In the rows, 100 means zero.
Each path below is one point turned by a fixed rotation once a step. After each direction that follows a path, write how fast that rotation turns it, in degrees per step (0 if it stays still).
Each turn is a multiple of 5 degrees from 10 to 175, or 0.
Each row of a path follows its step; steps can be skipped.

step 0: 123 113 109 106 93 98 97 100 100 112 116 90 114 99 95 114 120 108 115 89
 93 88 101 99 104 84 104 95 99 96 86 94 115 100 94 103 90 117 85 100 111
 119 97 86 132 90
step 1: 93 89 100 126 107 87 85 90 103 95 115 108 99 88 112 90 93 91 111 103 113
 108 109 116 85 97 77 105 96 114 85 106 89 81 94 95 104 97 104 85 93 98
 95 107 76 82
step 2: 103 109 103 75 93 116 109 98 97 86 112 115 103 109 107 88 105 109 111 84
 93 103 100 85 110 84 111 102 85 118 117 108 117 108 104 110 111 113 92
 102 82 124 115 99 96 94
step 3: 112 110 110 115 107 90 104 88 101 103 92 85 109 112 99 105 110 81 109 92
 100 104 102 103 114 95 103 91 119 113 73 67 101 108 98 99 89 84 100 82
 103 95 89 93 83 93
step 4: 100 98 105 91 101 83 96 90 102 111 103 115 106 112 139 114 102 113 114
 111 111 105 106 95 80 94 78 97 91 96 100 113 102 95 119 104 112 113 95
 93 106 115 106 108 114 98
step 7: 96 103 110 106 90 88 112 110 92 131 95 92 97 121 107 79 110 95 111 93 80
 113 107 93 99 100 78 102 99 98 97 83 111 98 102 90 124 106 108 93 90
 104 109 109 102 110
step 8: 118 96 109 119 101 100 97 98 102 111 82 111 113 88 115 104 91 110 99 95
 103 80 72 104 100 92 113 88 96 125 98 114 88 116 109 105 91 100 86 88
 105 106 92 117 101 104
step 9: 102 116 105 112 89 89 121 90 113 86 112 92 112 76 110 86 118 112 99 83
 97 111 101 111 92 113 85 109 99 89 95 91 107 83 101 94 105 106 105 109
 95 112 101 79 114 93
step 16: 104 123 96 112 91 92 99 122 93 114 98 84 106 105 116 90 89 93 105 114
 102 95 96 91 99 71 92 110 102 111 109 97 105 102 92 88 104 92 94 80 90
 113 87 91 127 93
98 103 97 90 96 95 104 99 99 100 104 105 103 100 96 104 98 109 103 99 98
 100 98 101 101 99 98 102 103 99 102 99 98 100 101 95 103 104 99 103 100
 107 96 98 102 101 => 160
100 108 101 101 97 106 98 100 95 100 100 105 97 101 104 101 97 98 103
 104 100 98 100 102 99 98 106 93 103 99 104 99 97 93 103 106 96 103 97
 100 98 103 102 100 104 103 => 175
98 94 102 104 101 100 101 95 100 97 95 102 104 106 97 105 98 102 99 106
 100 101 97 101 100 98 104 101 100 102 104 106 109 101 99 103 100 104
 100 100 103 104 102 102 105 96 => 170
98 103 106 95 98 100 102 98 97 103 96 97 102 96 96 91 102 99 95 102 102
 101 98 103 97 103 104 101 101 96 98 106 95 101 100 100 103 99 100 94
 107 104 104 99 100 100 => 20
90 100 100 102 97 95 100 96 103 98 106 102 101 98 106 101 98 93 100 97
 101 104 100 101 103 105 101 101 98 99 101 97 99 97 102 98 99 99 104 103
 106 101 102 107 104 97 => 135
101 103 99 106 102 96 103 105 98 104 95 107 94 96 99 98 96 105 94 99 97
 103 98 97 103 106 103 103 98 99 102 101 102 96 101 98 99 99 99 104 103
 95 97 96 103 99 => 20
101 97 97 99 104 100 98 94 92 103 96 101 98 100 104 97 98 98 102 94 103
 100 102 101 101 93 100 103 98 97 104 104 103 97 97 96 107 97 103 103
 100 102 100 101 100 107 => 130
99 102 102 98 104 94 98 102 96 98 100 101 105 95 108 103 101 104 95 102
 100 99 102 96 97 100 99 96 105 100 104 106 99 102 99 103 99 97 106 104
 96 101 103 100 96 96 => 155

step 0: 85 93 102 92 106 104 111 102 94 93 95 98 79 103 96 115 90 109 94 109 79
 87 96 81 116 92 99 117 101 104 118 125 103 101 102 105 102 93 110 92
 104 102 89 88 103 121
step 1: 100 117 94 90 96 103 84 104 100 92 111 104 92 99 90 104 77 103 116 88
 107 100 108 101 81 102 108 93 96 81 90 118 115 84 116 98 84 90 97 95
 113 101 83 110 111 106
step 2: 91 102 93 90 97 96 118 82 102 77 108 87 94 96 100 121 93 110 100 107 104
 109 84 107 98 114 111 88 100 125 113 104 92 107 106 94 93 108 114 103
 111 111 93 102 90 117
step 3: 106 101 80 104 82 101 95 93 110 98 81 125 92 88 103 109 96 113 94 107
 110 105 107 93 90 95 111 107 106 91 101 109 104 109 111 91 79 84 83 98
 88 121 102 113 92 100
step 4: 108 117 100 99 105 128 107 102 110 95 108 109 106 87 101 114 95 97 112
 112 105 111 111 111 101 125 104 97 105 130 98 98 99 108 117 112 113 90
 112 100 99 103 101 98 96 85
step 5: 100 101 110 104 82 111 94 112 105 97 70 113 92 92 113 109 112 98 99 101
 97 91 98 107 76 109 106 94 110 97 98 82 103 116 82 110 93 112 89 105
 109 115 106 91 93 109
step 6: 107 97 105 114 109 112 100 91 95 93 97 104 99 99 104 107 102 99 98 105
 78 123 113 90 81 105 95 115 101 112 106 110 94 105 75 105 111 83 98 116
 97 89 93 103 108 75
step 14: 110 94 115 98 100 103 94 89 114 84 97 111 96 99 88 108 100 90 92 87 103
 125 92 121 94 100 99 91 114 116 104 103 95 101 82 113 103 119 91 114 99
 96 113 80 104 90
step 18: 116 106 111 95 106 79 114 79 84 110 91 91 99 107 129 104 101 97 87 105
 104 109 94 95 94 92 93 123 105 90 97 124 94 90 103 92 106 98 112 98 95
 101 105 103 105 107
101 102 102 100 94 101 96 104 96 98 96 100 95 99 102 95 101 97 98 95 100
 103 96 106 99 95 102 99 102 99 91 103 99 102 103 100 101 100 98 97 96
 100 99 108 104 101 => 175
101 100 105 105 104 100 101 105 96 98 103 93 106 100 102 106 99 99 99
 104 97 104 97 99 103 101 100 99 106 104 100 98 98 103 101 97 100 94 108
 97 99 99 98 104 98 103 => 160
97 99 94 98 105 100 95 99 110 101 101 96 101 95 97 101 100 105 99 103 99
 105 93 103 103 102 100 97 98 99 99 100 96 96 100 99 94 99 96 101 97 99
 100 102 106 103 => 55
93 101 98 98 101 102 104 99 100 101 99 95 98 101 102 100 95 101 99 96
 101 104 106 103 97 99 101 103 105 102 97 92 103 95 104 100 97 101 102
 97 101 94 103 100 100 93 => 135
98 99 101 101 99 96 104 100 102 101 99 90 100 107 104 97 101 102 105 103
 96 97 99 103 100 101 101 101 97 91 98 104 98 98 99 103 106 95 98 97 97
 96 99 96 99 99 => 35

step 0: 115 89 97 107 87 88 94 117 96 99 115 101 107 78 112 90 103 94 90 106 109
 104 108 99 115 79 104 96 96 103 110 118 90 105 93 80 106 114 112 96 100
 102 83 104 117 115
step 1: 93 82 79 103 87 110 93 99 100 84 113 111 114 116 98 95 106 101 77 105
 110 99 97 117 106 99 127 98 103 118 93 85 99 90 102 109 104 97 105 86
 102 105 91 104 89 97
step 3: 91 86 106 104 94 80 93 107 87 89 74 99 81 114 91 109 108 85 102 93 98 91
 97 96 94 98 91 98 110 100 116 94 114 93 103 112 104 104 86 96 111 104
 124 97 81 84
step 7: 94 101 101 78 80 123 92 104 99 102 100 87 117 99 91 103 92 95 85 117 91
 104 86 98 111 96 99 102 125 113 89 112 97 99 102 100 78 100 97 111 105
 90 110 114 106 97
step 8: 97 105 94 111 104 111 87 107 100 131 99 104 96 95 108 101 89 87 96 85
 122 109 98 105 100 90 102 98 99 97 103 111 103 98 110 113 97 104 97 89
 134 107 103 115 120 105
step 9: 112 95 81 117 95 101 108 99 104 108 106 89 96 107 93 91 102 80 113 120
 109 68 112 97 98 91 107 87 96 106 103 97 101 91 104 96 83 115 109 107
 109 114 95 107 87 87
step 10: 111 92 91 95 114 106 114 92 107 82 113 101 92 98 108 102 93 106 113 91
 114 83 120 109 89 98 99 108 92 104 87 101 104 121 98 109 114 83 107 77
 106 105 113 93 95 85
step 13: 95 125 96 107 107 96 97 87 111 105 101 99 93 117 87 106 96 92 63 99 94
 115 92 97 102 112 104 110 91 111 86 94 85 77 96 101 99 98 102 109 92
 100 96 110 95 116
step 15: 93 87 94 100 106 102 104 88 91 96 82 102 106 112 93 89 98 105 106 96 66
 89 94 109 108 90 103 87 93 98 85 87 97 97 110 108 84 97 110 111 127 93
 120 93 103 103
99 107 100 101 96 100 99 97 103 96 98 97 102 97 97 97 96 103 94 95 104
 102 100 101 102 97 98 94 101 101 105 97 102 107 100 93 101 98 103 99 97
 96 96 99 99 98 => 60
93 106 105 103 97 101 100 95 96 100 100 98 94 101 98 100 105 96 102 101
 100 99 101 99 97 96 103 96 99 100 96 94 104 100 101 100 95 100 100 94
 106 103 102 103 104 98 => 60
99 104 103 101 98 98 95 102 100 104 96 101 99 100 105 95 106 101 99 97
 98 102 99 100 100 99 101 100 104 98 99 111 98 99 95 100 98 97 101 102
 106 98 101 97 94 93 => 85
100 97 101 99 101 97 105 100 100 102 107 102 98 103 100 90 103 97 100
 101 101 101 104 105 100 100 101 94 97 102 97 100 96 104 99 101 104 97
 108 103 98 105 98 101 96 103 => 80
97 103 97 98 103 104 105 101 105 104 104 94 93 97 99 97 94 101 103 105
 107 98 96 95 103 99 101 100 103 98 102 103 103 101 100 105 99 93 97 103
 101 101 99 100 100 98 => 25
98 99 101 96 97 98 104 98 106 101 103 102 102 100 103 107 106 104 96 98
 104 100 99 96 100 96 99 104 96 105 99 99 96 102 102 104 94 98 103 99 98
 96 104 105 96 98 => 120
102 102 97 102 98 99 102 100 96 108 99 99 93 99 104 100 97 97 99 99 98
 99 95 102 105 103 102 97 97 101 99 103 100 102 100 98 101 105 98 93 93
 95 105 106 96 100 => 80
93 100 95 94 102 96 101 100 98 104 98 105 95 103 94 102 101 100 101 99
 100 100 103 98 101 96 101 100 105 97 101 96 93 98 96 97 102 99 98 98
 100 93 100 95 99 104 => 35

step 1: 99 101 88 104 87 88 89 108 88 100 99 104 123 93 103 113 112 99 111 118
 104 106 106 106 85 81 113 92 108 109 100 107 121 74 81 88 118 90 73 105
 98 109 110 96 101 113
step 4: 81 98 88 86 86 88 103 110 112 99 96 102 102 100 79 73 94 88 86 106 93 99
 94 93 93 84 106 91 101 114 91 108 73 82 107 106 121 103 99 90 108 90
 102 83 81 105
step 5: 102 106 114 109 100 110 95 92 106 108 119 100 125 105 86 98 91 91 72 90
 103 99 76 94 94 103 105 94 71 80 93 118 108 96 85 97 100 104 120 93 108
 92 106 92 108 97
step 8: 106 115 105 107 92 103 104 113 125 77 100 89 128 104 105 109 95 110 103
 82 104 99 108 95 125 89 88 102 92 96 105 105 94 105 93 91 109 100 81
 103 115 111 87 98 123 81
step 11: 109 99 111 85 104 103 81 103 116 99 99 113 120 103 99 113 82 91 99 91
 126 101 86 95 107 111 127 126 107 102 103 103 120 81 95 97 115 95 96 92
 112 101 94 100 84 104
step 12: 102 102 86 81 108 96 93 78 109 113 80 115 118 89 101 93 109 104 88 120
 95 109 101 77 90 75 111 80 93 99 104 93 102 90 92 123 117 99 91 102 101
 104 103 105 91 96
step 13: 98 97 92 94 98 100 86 106 123 99 112 105 81 83 90 88 100 103 82 101 111
 85 88 93 85 116 116 90 97 81 109 109 100 92 90 93 117 100 107 106 119
 114 105 101 131 98
step 14: 82 119 102 85 98 117 100 99 101 69 91 103 111 98 113 85 81 106 85 104
 102 102 105 102 97 90 83 89 108 101 79 89 110 81 80 91 110 104 115 101
 118 103 94 100 97 99
step 18: 98 87 91 91 109 79 105 100 95 110 98 98 122 102 90 102 86 88 119 75 95
 96 84 87 102 74 103 84 107 92 100 101 94 92 102 98 127 101 90 105 85 97
 101 95 127 97
105 101 100 97 95 92 101 100 103 101 99 102 101 105 99 103 96 96 102 100
 97 99 106 98 101 100 97 106 99 101 100 99 101 97 104 105 101 100 100 95
 103 104 103 98 96 91 => 95
106 98 102 94 99 97 94 99 107 99 97 102 96 96 99 95 96 97 95 103 98 99
 101 101 99 97 101 99 100 101 99 103 105 104 98 99 96 101 100 106 101 95
 104 96 98 105 => 40
104 98 93 105 102 96 102 100 105 100 98 102 99 103 104 98 99 104 101 97
 101 103 100 104 108 98 106 102 101 96 100 103 100 99 98 94 100 102 107
 96 100 100 104 102 104 102 => 140
99 100 102 100 101 97 105 105 96 104 95 102 107 99 98 94 101 97 105 101
 98 99 106 101 100 102 102 107 99 98 99 100 100 104 97 97 97 95 99 106
 102 103 97 100 104 104 => 45
101 102 98 104 103 105 101 105 102 97 99 103 102 99 105 100 93 99 100 99
 98 98 97 99 102 101 98 102 94 103 106 93 104 96 96 98 95 99 101 103 101
 100 97 104 92 98 => 130
98 103 101 101 105 92 99 101 99 99 97 105 101 99 99 103 106 98 103 98
 101 102 96 101 101 100 100 93 100 104 96 98 105 106 104 97 101 98 103
 100 108 97 98 103 97 95 => 125
103 98 100 107 91 102 96 99 101 98 97 103 99 101 100 99 102 95 101 101
 106 98 98 96 98 103 103 103 98 107 103 95 98 105 102 100 100 102 104 97
 103 103 99 96 103 105 => 175

step 1: 112 82 107 106 102 131 111 95 103 103 108 84 81 108 93 92 94 99 107 103
 99 103 107 119 108 98 84 99 84 105 101 121 86 107 118 114 103 106 94
 113 92 84 106 103 98 95
step 2: 77 80 104 105 110 98 98 97 108 113 93 110 126 107 112 102 109 98 102 91
 98 114 121 103 81 106 97 89 99 109 107 100 97 79 109 100 92 106 103 99
 100 80 115 111 111 85
step 5: 90 107 89 97 99 122 87 121 102 120 92 118 112 106 99 89 86 85 101 121
 103 112 120 86 108 84 89 95 90 111 101 90 98 93 104 110 89 98 113 96 95
 94 103 110 109 100
step 7: 111 109 130 90 93 92 101 102 124 88 98 116 105 100 90 101 108 82 92 117
 97 97 102 110 98 93 101 106 95 96 97 97 123 91 108 101 98 104 122 101
 109 115 95 85 95 79
step 8: 110 110 116 95 105 125 83 106 99 89 109 103 128 96 95 85 94 104 98 121
 101 90 114 95 115 108 103 113 100 102 106 96 84 106 105 109 98 104 94
 101 105 113 105 113 97 125
step 10: 108 86 140 103 101 100 107 97 112 85 83 112 107 102 97 92 97 104 93 99
 92 99 98 88 110 108 89 82 99 84 104 94 93 88 122 93 101 100 91 100 95
 82 90 88 102 90
step 11: 113 99 108 104 104 100 105 82 103 81 102 89 104 98 111 98 89 103 89 119
 117 109 119 131 87 109 108 100 111 102 107 96 80 96 110 106 94 112 101
 114 100 100 118 108 86 104
step 14: 96 95 88 113 103 104 124 100 101 89 92 118 88 109 99 93 100 101 83 108
 112 130 104 112 98 97 93 96 102 83 105 108 103 99 102 125 93 115 108 99
 114 96 94 123 93 88
step 17: 100 103 106 121 116 110 91 115 113 96 96 120 103 98 96 104 113 105 115
 95 100 93 106 107 116 108 89 111 93 84 105 109 113 80 94 118 94 94 117
 108 102 109 84 120 95 90
96 103 100 98 103 100 100 98 95 102 93 98 96 103 100 95 107 103 96 97 92
 97 97 100 102 102 100 101 104 99 96 94 103 98 103 97 99 100 104 103 99
 98 98 95 96 100 => 110
104 99 95 104 99 99 105 96 98 100 104 98 96 100 105 97 101 100 98 100
 103 97 97 106 105 105 94 99 100 106 95 99 100 104 98 106 99 104 96 102
 101 105 100 104 97 101 => 140
101 95 99 98 101 100 96 97 98 101 103 105 102 98 102 107 96 103 102 97
 94 100 99 104 99 102 100 100 101 100 106 95 99 111 102 101 103 101 106
 105 102 98 101 100 98 100 => 155
106 95 100 92 102 97 99 106 100 104 102 101 104 96 102 96 101 96 94 104
 103 102 98 97 104 102 103 102 97 98 99 96 99 100 100 96 101 96 96 104
 99 103 100 99 93 98 => 25
101 99 96 97 103 98 103 101 100 106 102 99 97 93 99 97 95 99 100 96 97
 101 104 101 102 97 97 93 102 94 103 100 105 97 108 106 98 101 97 99 103
 99 99 97 102 104 => 85
